In the rows, zero is written as 128.
Each named turn below is shown by a few rows before and after it. Which turns, in which order, take the first row of each later pair to the second? The first pair is answered.
Fedub:
[176 106 115 133 159 118  91 102 123 150 133 131 151 115 117] => [108 109  85 135 120 146 115 130 139 125 114 167 167 131  96]
[147 158 112 101 165  66  95 132 130 115 129 123 135 141 134] => [149 112 121 107 149 132  94 142  98 126 124 132 194 102 127]
[132 125 157 113 142 140 141 105 137 121 133 136 132 104 140] => [110 130 145 112 131 140 151 115 145 110 127 147 130 115 134]
[136 171 134 146 143  85 117 120 127 141 130 115  63 149 132] => [156 106 152 154 129 169 111 128  77 164 125 121 140  94 129]
gesuv:
[163 133 140 139 143 125 132 117 119 144 131 130 125 123 120] => [164 129 135 132 149 115 124 118 119 138 128 130 129 124 117]
[142 110 144 138 127 149 122 120 133 198 148 122 110 173 112] => [148  89 138 120 142 141  97 126 114 186 139 124 147 162 103]
[127 113 170 122 147 134 131 128 128  89 136  98 137 129  95] => [121 125 167 124 146 123 136 127 139  86 138  97 119 140  97]
[165 160 123 114 155  62 106 111 119 144 125 105 124 120 133] => [163 172 136 143 131  94 139 102 132 169 137 100  93 120 145]
purul:
[173 167 146 142 149 107 140  82 133 160 141  85  58 133 146] => [180 118 126  92 183  82  77 101  92 121 120  97 147 113 123]
[ 87  99 139 135 174 127 121 148 108  97 135 166 160 121  84] => [ 67 129 144 165 149 146 163 142 138 111 146 169 109 136  94]
[197 163 142 142 132 119 143  92 112 168 134 104  74 115 141] => [193 119 119  94 158  98  88 115  75 126 107 119 158 101 114]
[120 137 135 156 117 120 121 102 154 124 135 117  95 147 162] => [149 116 140 141 140 104  92  97 130 124 135 108 123 131 161]
Now pairs of rows:
Each pair is two turns apart.
[136 130 177 165 111 122 138 118 154 150 137 128  97 138 134] => [121  87 162 142 112 142 112 138 123 126 116 149 171 119 113] | gesuv, purul
[150 134 137 134 136  91 115 110 133 130 137 121 103 134 136] => [134 101 125 120 129 120 102 130 110 116 120 139 161 117 120] | purul, Fedub
[113 129 120 139 126  90 111 127 180 174 121 123 106 125 144] => [130  93 130 136 130 121  96 129 150 181 118 122 153  95 144] | gesuv, purul
[129 132 111 140 136 109 124 114 136 127 123 136 111 121 135] => [127 128 107 135 137 107 117 118 133 122 118 141 121 121 130] | purul, purul
[147 131 132 128 151 102 109 126 127 143 119 120 116 146 125] => [131 115 138 147 123 161 132 133 122 154 115 133 136 129 123] | gesuv, Fedub
[ 72 128  97 147  78 183 175 139 150 114 105 154 110 154 104] => [131 127 137 174  89 205 182 110 138 163 132 120  85 127 131] | purul, Fedub
[135 147 122 100 155  70 113 123 134  94 127 122 105 158 132] => [ 84 120 106 104 117 131 129 149 128  82 106 155 151 149 115] | Fedub, Fedub
[157 118 124 131 142 115 137 125 134 121 138 116 118 114 138] => [133 129 114 128 135 107 144 132 146 110 135 127 109 131 130] | purul, gesuv
[ 91 146 124 153 105 171 137 133 144 141 102 165 129 101  88] => [150 147 155 165 129 164 130 105 132 173 123 130 109  81 111] | Fedub, gesuv
[101 130 116 144  94 180 145 119 142 152 107 131  83 146 161] => [132 112 133 147 105 192 134 109 122 167 114 119  99 123 168] | Fedub, Fedub
[164 146 129 133 146  86 129 119 141 138 140 106  85 144 152] => [ 89 140  99 134 101 127 157 154 157 111 118 148 110 158 127] | Fedub, Fedub
[112 152 124 105 121  81 114 149 156 138 111 141 117 194 103] => [155 144 167 147 106 143 143 123 146 194 136 117  98 161 131] | gesuv, Fedub
[118 142 118 112 145 113 105 124 132 106 128 134 118 132 117] => [148 139 139 128 147 129 114 107 125 131 140 117 109 118 132] | gesuv, purul
[108 104 115 117 113 148 115 151 114 111 118 145 172 122 115] => [110 159 125 139 109 116 145 130 154 127 139 129  84 153 134] | gesuv, purul
[174 112 138 146 115 181 147 123 116 175 150 123 128  99 144] => [147 124  91  82 156  77  91 144 124 105 125 139 149 139 116] | purul, gesuv
[140 123 111 128 137  71 142  96 162 137 127 114 118 143 100] => [153  82 121 126 135 116 131 102 129 147 122 118 172 112  94] | purul, Fedub
[164  67 136 118 163 100  95 132  87 144 147  91 146 114 106] => [147 120 147 159 131 112 153 118 135 170 166  86  57 138 124] | gesuv, gesuv
[184 109 137 145 108 185 134 112 184 177 138 110 145 109 152] => [101 132  80 115  96 139 129 150 214 111 106 149 150 158 119] | purul, Fedub
[114 148 142 133 123 138 143 142 141 114 108 145 150 125 117] => [147 139 157 134 135 141 131 130 126 130 114 130 158 108 124] | Fedub, Fedub
[167 126 141 137 125 145 139  98 126 135 135  87 111 117 142] => [104 119  99 108 112 131 128 132 133  86 105 125 148 139 110] | purul, Fedub
[130 146 135 159 104 151 156 132 137 146 133 122 121 114 141] => [144 117 135 142 118 152 130 137 112 139 125 123 163  97 133] | Fedub, gesuv
[117 127 115 118 129 140 130 139 130 110 121 148 139  99 128] => [144 140 125 117 149 109 121 125 131 118 131 130 116 103 138] | gesuv, Fedub
[147 143 153 151 133 121 125 116 136 162 140 106  70 141 148] => [150 140 141 126 155  83  97 120 131 141 133 105  85 148 138] | purul, gesuv
[ 93 122  99  95 120 121 125 144 138 103 123 147 186 123  82] => [155 105 127  96 147 119 102 123 112 133 137 118 193  93  97] | Fedub, Fedub
[142 122 162 127 125 113 102 134 116 136 118 114 177 113 158] => [130 152 150 123 130  73 105 132 141 123 119 113 140 141 157] | Fedub, Fedub
[156 133 148 149 131 145 140 108 125 141 140 112  99 108 144] => [142 138 123 115 155  87 108 119 128 103 125 117 113 127 127] | purul, gesuv
[161 104 174 129 134 125 115 129 129 130 148 127 125 145 133] => [155 115 170 127 134 111 118 128 139 128 149 126 111 156 134] | gesuv, gesuv
[ 91 182 103 106  98  97 115 144 182 117  98 142 116 168  91] => [170 144 165 151  93 186 134 111 144 195 128 108 128 105 127] | purul, gesuv
[112 136 109  95 135 101 145 172  83 126  72 142 142 121 110] => [165 157 143 120 146  99 157 138  89 166 102 108  90 115 137] | purul, Fedub
[ 84 147  92 124 113 103 135 155 161 100 117 152 104 164 124] => [149 154 135 154 123 118 147 119 156 153 148 114  63 142 157] | gesuv, Fedub
[134 114 122 126 109 179 120 130 126 140 104 157 166 122 178] => [146 123 132 135 109 183 130 122 130 153 112 147 146 121 187] | purul, purul
[ 98 120 113 140 123 138 132 135 131 134 133 110 127 116 141] => [101 128 108 130 134 112 123 134 135 126 134 106 120 123 141] | gesuv, Fedub
[158 129 154 159 123 140 147 115 132 140 150 122  79 136 145] => [ 94 115 117 140 100 151 145 149 133  99 120 162 125 149 114] | gesuv, Fedub
[ 74 159 100 125 104 147 157 152 153  87 117 165  85 162 160] => [100  95 104  99 123 175 114 164  99  82 104 169 178 119 150] | gesuv, gesuv
[ 99 122  94 153  70 172 145 132 149 115 129 145 123 121 114] => [182 125 111 122 141  83  85 103 128 119 147 100 109 118 128] | Fedub, purul
[113 123 122  88 110 112 101 108 123 131 136 134 146 106 110] => [118 126 124  87 113 105  98 105 125 133 139 129 140 108 111] | Fedub, Fedub
[138 122  96 158 131  94 148 118 151 135 127 102  76 124 172] => [120  90  71 125 143  82 110 142 128  99 104 122 142 121 148] | purul, purul
